(in the rows, 128 means zero)
Each run below is a few steps of one of 6 hidden systems, one row a step.
run 1, luda (11 x 26):
[[110 131 114 118 142 176 138  82 180 152 125 223 151 118 129  79 142 144
  146 157 103 110 134 125 134 128]
 [115 124 129 137 147 199  95 131 132 109 138 160 137  93 190 120 159 118
  130 218 112 161 139 144 113 146]
 [109 123 125 156 169 169 156 179 103 109 157  96 165 119 160 156 148 121
  107 153  85 178 115 141 182 125]
 [155 156 128 104 169 150 163 119  98  85 148 101 173 116 117 162  88 111
  119  81 142 151 140 176 163 153]
 [155 156 185  86 161  74  97 125  88 110  97  92 112 119 107 172 114 123
  142 113 160 148 162 163 120 130]
 [134 108 154  59 140  57 128 147 120 167 100  95  87 148  81 125  99 143
  143 122 103 111 135 101 160 106]
 [138  90 123  66  74 136 123 109 156 133 129 113  71 165 125  91  75 122
  144 118 125  94 134  87 109 155]
 [109 111 151 168  74 129 104 130 158 131 141  99  88 157 170  97 146 128
  119 126 158 144  96  68  75 144]
 [ 85 153  98 203 110 104 152 110 158 157 169 136 158 146 119 106 141 138
  109 112 135 131  64  74 128 116]
 [100 180 106 167 130 145 140  53 158 130 148 213 162 127 131 128 140 114
  146 123 146 115 143 142 116 124]
 [102 144 162 135 177 157 104 124 134 153 101 188 150  96 147 118 190 122
  149 179 118 152 161 161 120 106]]
run 2, kep, 11 rows:
[[117 108 127 166  86 208 117 159 164  89 164 152 119 111 139 112 122 130
   97 136 110 144 111 122  80 167]
 [141 147 133 200 143 107 115 154 133 104 151 141 173 106 138 149 163 176
   92 131 123 176  62 114 138 130]
 [170 182  98 127 149  82 151  80 115 115 126 174 192 126 125 161 135 143
  158  99 147 113 119 124 179 129]
 [155 153 127  85 140 140 118 114  90 136  94 144 150 106 148 144 149  62
  189 135 172 106 194 149 113 132]
 [107  89 129  83 150 137 109 198  98 180 121  96 108 105 101 129 119  73
  141 171  99 133 153 139 132 103]
 [133  63 116 108  93 149 126 167 142 127 170 114  93 162  99 141  61 121
   99  89  77 135 106 142 148 130]
 [170  94 163 161  92 127 108 133 142  97 126 106 112 159 159 129 132 165
   93  55 157 154  91 139 101 142]
 [148 142 127 147 149  45 123  87 120 146  91  91 138 133 138 104 155 187
  120 130 176 117  83 105 129 110]
 [ 98 161  73 119 115 100 165  52 127 139 110 130 110 146 132 116 128 122
  166 158 145  58 166 117 131 117]
 [ 67 123 120 143 116 206 152 146 138 139 116 131 104 107 131  97 161  86
  142 161 120  95 191 143  84 124]
 [ 91 108 125 154 150 172 123 181 150 130 159 140 133  80  84 111 113 149
   80 168  76 152  99 146 113 129]]
run 3, Zogeg:
[[110 102  52 134 137 117 111 143 113 193 131 130 145  96 120 102 136 102
  136 205 121  95 104 114 127  98]
 [121  74  70 150  88 195 141 152 130 138 148 167 124 147 132 148 128  82
  130 108  93 102 148 177 140 105]
 [163  84 166 143 160 173 106 163 127 133 112 134 157 109 139 119 155 142
   95  85 138 169 114 195 120 117]
 [166 115 103 125 175  64 105 106  98 120 123 101 143 114 115 152  98 178
   91 140 134 138  83 183 160 111]
 [166 119 106  93 108 102 153  93 102  93  77 115  94 167 151 165 138 148
  161 113 124  75 176 157 166 114]
 [143 108 152  82 132 158 150 160 113 125  57  70 107  98 134  80 161 144
  143 142 151  89 172 121  99 145]
 [ 96 114  94 155 112 125 134 180 114 110 139  64  93  89  75 125 100 148
   88 175 110 101 115 129  90 138]
 [122 138 132 194  72 129 158 169 147  75 132 161 108 140  90 174 145 165
  111  75  88 109 138 128 122 126]
 [176 165 161 147 132 118 116 127 151 103  95 181 171  84 120 113 169 182
  130 104 160 129 111 110  97 153]
 [145 162  76 138 131  76  82 113 107 130 126 152 147  88 135 151 137 127
  152 209 150 110 108 106 114 127]
 [131 115  79 126  94 147 147 165 111 157 112 164 140 140 146 151 172  75
  184 140 103  85 165 107 157  98]]
run 4, vimaz (11 x 26):
[[111 143 111 151  84 145 160 104 156  67 122 192  92 149 118 162 134 170
  135 130  73  88 167 142 139 131]
 [168 134 172 125 135 176 130 166 136 101  77 158 160  79 154 104 196 155
  146 130 143 131 149 119 105 154]
 [133 167  93 134 147  89 110 159 101 112 146 101 154  64  97 143 112 138
  123 204 132 128  94  88 121 150]
 [130 155  98 143  80 112 157 154 108  95 130 155 122 149 113 203 138  88
  173  99 103  93 170 114 154 122]
 [172 118 166  93 135 144 120 188 116 170  91 135 166  98 100 113 156  88
  155  69 163 129 149 127 104 123]
 [130 108 108 119 127  70  64 152 114 166 161 107 113 106  77 136  66 103
  110 155 143 139  79 124  97 122]
 [139  79 112 141  67 102 124 135 139 135 135 152  84 206 139 169 124 124
  142  76  93 113 124 126 159  95]
 [183  72 130 105 126 157 130 123 141 165  93 119 154 136 156  67 146 139
  124  74 168 116 102 135 121 126]
 [109 116  70 165 133 104  98  86 115 137 149  73 115 119 141 109  96 139
   86 183 166 120  83 155  92 122]
 [ 85 117  99 187 110 126 178 105 135 116 119 134 100 179 140 153 162 160
  119 110  90  95 150 169 164  84]
 [144 120 144 108 167 187 153 113 148 127  85 159 161  87 112  75 148 167
  118 115 136 107 150 179 116 133]]
run 5, Dus:
[[119  81 124 169 120  85  91 114 150 175 131 148 108 180 164 126 157 159
  117 131 108 149  77 130 149  77]
 [139  95  87 114 133 153 151  44 158 134 132 145 136 174 182  91 115 160
  121 124 122 111 100 145 170 124]
 [109 127 112 134 161 157 129  65 104 110 105  79 114 124 198 105 149 136
  118 189 162 123 148 175 115 129]
 [ 69 134 123 145 185 112 172 134 106 127 116  66 110 125 112 131 138 167
  100 172  91 125 144 161 167  96]
 [108 151 151 103 152 161 173 110 143  76 131 140 112 120  76 140  85 158
  111 105  90 119 176 180 143 148]
 [140 167 212 107 147 133 106 150 128  67  98 135 110  88 122 145 141 159
  135 146 128 155 170 132  92 166]
 [141 162 163  96 133  78 127 175 130 110 127 125 128 109  98 140 122 160
  144 156  95 142 110  42 155 155]
 [143 159 117  99  81 147 153 138 139 101 163 137 143 132 119 134  91  81
  164 102 136 117 135  51 127 181]
 [120 149 148 156 109 143 114 175 115 154 142 104 154 109 137 117 159  58
  142 106 189 151 126  82  76 141]
 [104 121 108 168 127  86 103 160 136 206 171 150 160 128  80 126 117  93
  115 106 130 148  71 104 121  91]
 [131 103 113 144  97 147  96  87 165 163 160 220 134 170 144 139 117  85
  143  84 127 136 117 152 129 106]]
run 6, Zogeg (11 x 26):
[[145  77 119 158  89 106  93 154 122 127 104 158  86 167 162 173 166 146
  135 134  92 123 132 155 142  84]
 [184  83 107 106 139 160 159 139 133 142  85 123 166 117 148  79 163 172
  126 109 126 101 102 123 160 128]
 [148 115  62 149 126 144 114 108  87  91 127  79 130  94 151 137 109 124
  100 168 169 102 123 186  93 141]
 [105 119 127 179 128 107 159 173  95 122  91  96 107 138 122 169 184 145
  124 118 107 108 166 169 146  76]
 [151 125 126 101 147 139 168 135 141 127  85 146 149  88  58  91 124 183
  119  98 117  79 144 156 126 131]
 [154 129 123 126 105 125  72 133 113  70 110 148  88  88 118 165 109 148
  120 178 129 112 148 168  74 150]
 [149 115 142 143 109 100 134 206 113 112  93 126 120 128 137 160 187 168
  144 144  80 122 130  86 163 110]
 [188 135  74 112 106 153 166 150 123 109 117 127 183  85 104 105 118 139
  135 105 147  81 111  97 126 164]
 [144 140 107 176  93 121  87 157  90 106 123 117 126  95 130 174 145  84
  132 135 182 118 146 158  62 130]
 [126 114 128 155 131  80 132 187 120 191  93 143 142 120  80 135 183 137
  137 104 110 109 120 123 142  67]
 [175  94  78 100 108 143 114 106 150 146 118 194 143 105  86 102  90 138
  129 108 132  77 121 156 108 130]]
run 7, kep (11 x 26):
[[121 108  94 151 143 134  79 143 147 167 166 191 156  83  90 118 105 124
  103 173 107 142  78 147 110 116]
 [158 106 101 155 102 138 106 121 134 103 144 207 138 158 166 184 141 135
  134 119  89 138 117 163 167 110]
 [202 102 133 103 157 161 141 138 104 127  86 132 180 113 181 121 177 134
  145 103 147 133 130 149 168 129]
 [157 119  81  90 172 102 119 118  67 129 122  55 148  99 138 139  93 110
  122 173 159 121 118 164 149 126]
 [102 109 117 128 113 116 158 146  90 115 120  69  77 167 113 178 113 100
  128 100 109 104 179 177 147  99]
 [129  91 174 106 121 151 153 162 143 135  94  88  93 126  72  88 114 155
  103  61 129 107 151 156  95 129]
 [135 121 138 131 107  82  83 115 148 105 121 114  75 111  95 116  91 189
   93 155 137 116  96 125  72 146]
 [119 149 124 173  71  89 145 118 149  92 108 149  88 163 145 146 171 185
  144 137 103  95 130  69 133 125]
 [130 164  98 138 114 166 182 120 147 127 108 138 172 100 134  73 169 138
  150 129 155  82 130  67 113 154]
 [ 96 171  74 176 133 139 108 132 110 129 168 138 163  70 115 136 124  81
  127 193 155 127 120 124  86 141]
 [100 135 118 178 127 134 135 176 126 142 152 192 151 125  91 184 152  98
  137 113  80 139 142 155 155  92]]
run 8, Nevu:
[[ 96 136  76 158 151 131 147 124  94 134 188  80 153 126 117 160  84  71
  104 122 140 145 114 166 146 118]
 [120 121 162 121 153 118 114 101 120 151 131 145 120 156 106 157 106  93
  127  62 143 146 158 210 128  97]
 [164  96 179  52 170  99  78 112 141 164  86 153 113 122 104 101 108 157
  135 128 129 141 134 162 125 116]
 [153  97 127  63 108 120 111 108 143 102 108 119  75 147 156 107  98 173
  142 183 101 106 128  93 139 155]
 [116 114 137 148  96 158 179 139 142  90 119  62 101 165 185  99 157 164
  118 122 125 121 119  73 138 151]
 [ 87 164 118 198 148 119 168 128 130 126 152  65 157 106 110 100 138 145
   84 114 167 137  86 108 105 139]
 [ 69 189 116 186 135  86 134  84 137 131 157 165 132 123  77 155 116 120
  121 123 142 121 137 154 104 110]
 [115 151 173 113 143 133 121 116 158 151 103 234 135 123 101 133 161 120
  170 114 106 127 176 145 129 107]
 [164 121 141  63 143 170  96 152 141 126 112 183 152  78 142 103 133 123
  161 185 110 135 138 103 125 159]
 [147 109 105 119 101 167 116 174 109  78 156 101 121 130 188 161 122 107
  136 181  99 152 121  95 148 164]
 [136 119 127 156 129 142 165 173 101 114 162  59 158 157 149 156 126 100
  110  69 134 166 103 121 172 132]]
run 9, luda:
[[ 62 113 167 113 152 179 164 146 156 137 145 119 105 152 139 102 134 133
  121 152  61 155 144 111 166 128]
 [112 150 165 114 155 182 134 119 153  89 179 116 144 110 130 109  78 125
   99 127 124 181 110 120 117 186]
 [108 191 183 146 153  87 105 120 117  87 163 116 128 133 137 179 121 126
  126 138 133 194 120 107 138 147]
 [116 178 169  81 170  85 165 110 132 152 131 136 151 151 105 134 123 122
  167 102 115 146 141  83 191 126]
 [122 147 158  39 147 140 108  91 135 157 132 144 119 125 124  99  88  72
  172 150 149 133 165 103 114 156]
 [ 80 103 177 110 122 129  83 152 137 167 154 108  74 161 149 122 121  81
  135 161 109 177 129 100 115 122]
 [100 102 144 130 128 141 137 123 169 160 191 127 130 178 130 104  87 117
  105  88  98 174  75  95 161 131]
 [129 164 153 136 140 125 101  45 154 115 172 158 148 154 169 122  97 124
  121 112 173 173  95 122 120 158]
 [ 89 171 163 143 182  77 112  76 130 159 128 135 140 150 167 127 163 139
  143 168 141 169 114 111 154 102]
 [ 75 137 116  85 186 144 163  76 144 172 139 137 141 139 127  86 109 117
  143 171 100 126 140 129 177 113]
 [ 80 121 167  99 152 193 115  98 142 112 149 122  93 130 158 109  99 103
  122 172 120 160 166 163 108 153]]
run 10, vimaz (11 x 26):
[[ 82 137 106 136 157 202 156 110 152 135 151 119 156  87 139  62 127 122
  108 180 134 125 120 124 105 153]
 [ 74 168 125 190 141 164 136 123 129  79 177 148 134 114 142 169 132 118
  106 164  98 164 134 153 127 138]
 [142 168 176 121 175 137 153 137 129 105 123 178 181 116 128 160 161 148
  145 103  99 166 142 137 184 130]
 [166 169 152  48 178 111  96 108 110 119 121 146 162  83 125 134  99 113
  166 171 145 149 141 117 135 164]
 [115 140 149  84 119  98 108 154  92 126 128  87  83 147 146 170 124  78
  171 173 115 140 165  89 143 132]
 [122 111 159  82 118 147 176 184 130 153 132  80 121 156 104 110 113  87
  146  68 116 129 144  78 158 138]
 [131 123 150 120 107 139 106 121 145 133 173  98 124 135 104 107  64  91
  106  71 174 154 101 116  77 166]
 [102 133 162 185 110  71  95  99 150 146 158 134 107 181 146 143 134 136
  112  91 147 170  83 110 118 110]
 [123 126 122 117 139 111 145  60 174 181 124 175 151 170 147  78 140 154
  147 107 127 118  98  97 163 108]
 [105 118  91 116 130 180 107  58 147 151 136 151 129 127 193  77 130 100
  145 198 155 117 130 132 104 138]
 [ 62 115 111 175 151 178 145 143 120 134 152 102 129 134 184 127 168 114
  112 192  93 156 128 142 151 108]]
run 11, Dus, 11 rows:
[[129  99 141 124 125 145  92 174 145 133 109 121 108  74 115  79 139 169
  107 197 120 129 104 105  75 148]
 [120 135  72 178  79 121 136 145 133  74 172 140 118 138 130 171 110 149
  113 160  82 119  93  94 146 144]
 [155 163 123 164 117 173 182 124 120  85 128 137 188 130 166 143 171 118
  142  65 154 128 139 120 144 152]
 [146 167 119 120 190  94 110 127  92 172 110 120 196  64 100 115 144 104
  143 148 184 132 118 138 114 118]
 [106 118 100 100 122  92 107 139 116 173 133 172 103 139  84 169 105  79
  167 150  91 105 162 144 147  88]
 [153  58 156  88  96 201 129 175 149 139 108 151 104 154 142 115 135 106
  143  80  98 125 162 151 132 126]
 [181  77 128 125 123 128  75 153 119 117 125  85 125 101 145 109 107 163
   86 144 154 151  67 141  95 151]
 [139 138  84 173  90  54 130 101 108  91 145  98 108 173 149 182 117 159
  119 122 130 117  94 115 155 118]
 [131 148 130 129 128 129 202  83 132 130  92 113 150 163 142 101 161 139
  147  50 160  88 159 123 145 121]
 [103 141 125 109 165 120 117  99 126 173  96 115 129  77  88  70 126 127
  132 169 174  93 146 148  70 123]
 [ 66 113 108 151 102 122 116 155 141 133 131 153  67 132  93 150 128 134
  127 188  61 101 153 140 114  98]]
run 12, Nevu, 11 rows:
[[136 148 142  93 146  92 138 129 135 191 151 135 173 151 115 112 118  87
  161  85 142 153  97  59 168 124]
 [118 128 111  93 122 135  89  75 140 179 160 141 130 141 154  96  92  49
  161 147 177 134 121 102  96 144]
 [ 82  74 141 136 128 156  87 119 153 184 158 141  96 171 178 106 134  93
  123 159 106 171 111 134 129  98]
 [126  87 114 117 160 170 135  91 169 146 167 144 152 148 149  86  93 158
   88 122  96 162  72 149 166 131]
 [144 142 126 138 155 134 112  37 132  79 142 128 134 144 197 133 113 161
  106 148 155 156 105 167 137 151]
 [ 99 152 161 133 194  98 148  90 111 123 104  92 129 144 171 132 169 171
  128 165 118 156 137 144 179 105]
 [ 92 166 135  78 188 143 187  94 123 119 117  94 136 105 100  95 102 143
  131 154 119 109 167 135 152 145]
 [ 85 155 188 116 130 163 127 123 134  79 124 108  77 111 119 129 114 122
  128 150 132 138 187 147  74 164]
 [ 99 142 212 132 141 122 122 193 146 109 137 129 105 115  80 140 128 162
  105 123  76 175 126 106 123 139]
 [154 174 152 104 111 105 137 133 152  86 161 156 147 118  84 142  79 147
  133  95 119 144 103  67 133 180]
 [138 179 169 131  97  95 103 124 126 115 141 142 135 145 162 153 150  94
  174 117 169 156 130  53 114 155]]

Which system made each run below?
run 13:
[[ 90 100 164 166 149 112 135 140 147 143 127  65  95 139  98  93 123 185
   64 103 124 149  97 150 108 109]
 [105 159 137 156 122  97 129  55 167  85 147 164 101 144 101 131  93 195
   94 120 117 125 109 143 113 140]]

Dus
run 14 (2 x 26):
[[163  59 129 140 113 129  89 132 147 122 123 147 104 163 178 134 142 182
  103 138  88 152  80 145 153 111]
 [178 111  90 121 130 126 147  64 120  86 123  98 139 157 198 126 123 178
  115 130 140 120  88 134 174 148]]

Dus
run 15:
[[146 128 140  86 154 112  89 143 106 171 151 167 155 121 100 168  96  52
  159 106 134 160 141 155 144 113]
 [151  78 159  68 140 103  73 148 113 176 133 122 105 161 133 147  94  87
  141 118 117 169 126 147 152 106]]

vimaz
run 16, 2 rows:
[[115 159  97 131 153  33 152  84 124 168 123 120 142 140  81 126 115 158
  135 124 137  96 101 107 165  98]
 [ 96 138 122  98 105 162 155  74 152 139 109 174  96 152 122 108 122  96
  168 114 129  74 202 144 109 125]]

Dus
run 17 (2 x 26):
[[ 87 110 112 146 141 127 126  88 120 194 140 109 125 157 123 116 119  71
  126  93 165 125 142 185 110  84]
 [ 88  77 158 137 151 127  97 112 150 184 113 147  90 151 111 105 133 143
  105 120 111 140 131 198 111  77]]

Dus
run 18:
[[112 138 103  79 135  85 118  61 152 138 153 137 105 143 108 105  59 152
  133 173 111 111 102  95 143 143]
 [109 119 148 118  73 174 131 115 145  96 134 137  76 181 196 138 142  99
  161 141 114 131 167  95 128 148]]

Zogeg
run 19, 2 rows:
[[ 75 128 186 115 169 152 177 143 158 143 128  88 118 132  97  75 127 163
   99 109  97 148 127 113 144 132]
 [106 173 143 116 136 130 112  96 150  82 175 134 117 101  95 126  59 141
  108 161 128 149 116 114  96 184]]

luda
run 20, 2 rows:
[[115 127 144 105  92 193 129  77 162 116 128 137  98 155 177  85 122  99
  150 123 161 117 161 111  84 164]
 [ 80 119 145 178 147 129 114 164 128 158 135  66 121 105 147  87 167 143
   96 188 138 161  92 100  96 120]]

Dus
run 21, 2 rows:
[[144 144 101 118  96 160 145  66 151  65 114 174 112 146 185 129 138 166
  152 167 113  92 150 116 140 159]
 [111 146 153 151 149 167 157 159 115 118  94  83 148  97 182  94 208 137
  137 167 151 135 148  93 117 142]]

luda
run 22, 2 rows:
[[148 124 126 117 142  87  96 204  98 153  92 125 136  69  78 138 154 133
  145 172 120 115 128 113 110 112]
 [156 103  77 106  77 109 124 186 115 123 132 141 108 123  73 168  91 108
  148 125  93  79 135 114 136 124]]

vimaz
run 23:
[[135 134  44 135 115 100 183 132 108 151 107 115 156 130 123 123 157 136
  153 144 121  61 123  93 174 102]
 [121 125  58 145  99 189 157 122 113 124 137 122 144 103 119 124 113  69
  133 118 160  74 162 166  93 136]]

kep
run 24:
[[136 182 160 137 159 135 126  75 157  80 160 186 169 114 130 138 105 161
  112 111 134 171 106 137 134 165]
 [137 186 168 112 161  91  98  83 123 109 110 168 142 126 178 153 165 137
  172 175 142 159 139 103 147 133]]

vimaz
run 25:
[[110 104 161  92 147 195 104 145 117 109 127  79  97 107 167 107 117  98
  123 187 134 157 163 151  94 158]
 [ 93 112 153 157 138 119 138 188 115 114 169  54 107 141 111 150 105 133
   77 120  94 181  93 120 149 128]]

luda
run 26, 2 rows:
[[127 122 112 163 122 118 114 209 125 174 149 127 171  83  77 113 140 109
  117 129 132 138  77  82 102 125]
 [147 130  70 154  80 130 118 123 128 114 171 201 147 142 117 190 102  79
  147  97 114 111 124 142 137 125]]

luda
run 27, 2 rows:
[[130 131  83 127 129  69 111  54 117 139 147  73 116 154 139 114  75 134
  113 143 179 116  85 122 117 133]
 [ 76 119 131 150  93 122 157  92 137 143 108 108  69 192 164 123 163 118
  150 116 128  96 174 125 124  97]]

Zogeg
run 28 (2 x 26):
[[ 74 127  85 169 122 105 146 124 123 183 134  73 121 143 150  92 162 111
  130 171 145 109 103  75 124 100]
 [ 63 121  75 176 120 172 172 100 159 166 162 146 138 139 102  94 118 103
  108 112 121  97 128 153 115 108]]

Nevu
run 29, 2 rows:
[[131 122 160 138 141 108 162 156 122 151 117  39 144 144 137  89 151 147
  109  80 163 145  91  83 137 131]
 [ 99 164 100 139 136  68 129  53 133 149 156  99 124 138  92 109  75 125
  117 123 176 110 101 117 103 133]]

kep
run 30 (2 x 26):
[[134 115 149 174 102 144 161 194 109 109  84  98 119 122 105 147 179 137
  118  62 136 103 166 162 103 109]
 [157 118 111 112 138  88 120 147 125 142 101 118 136  76  44 102  99 175
  105 122 139  89 102 139  96 132]]

kep
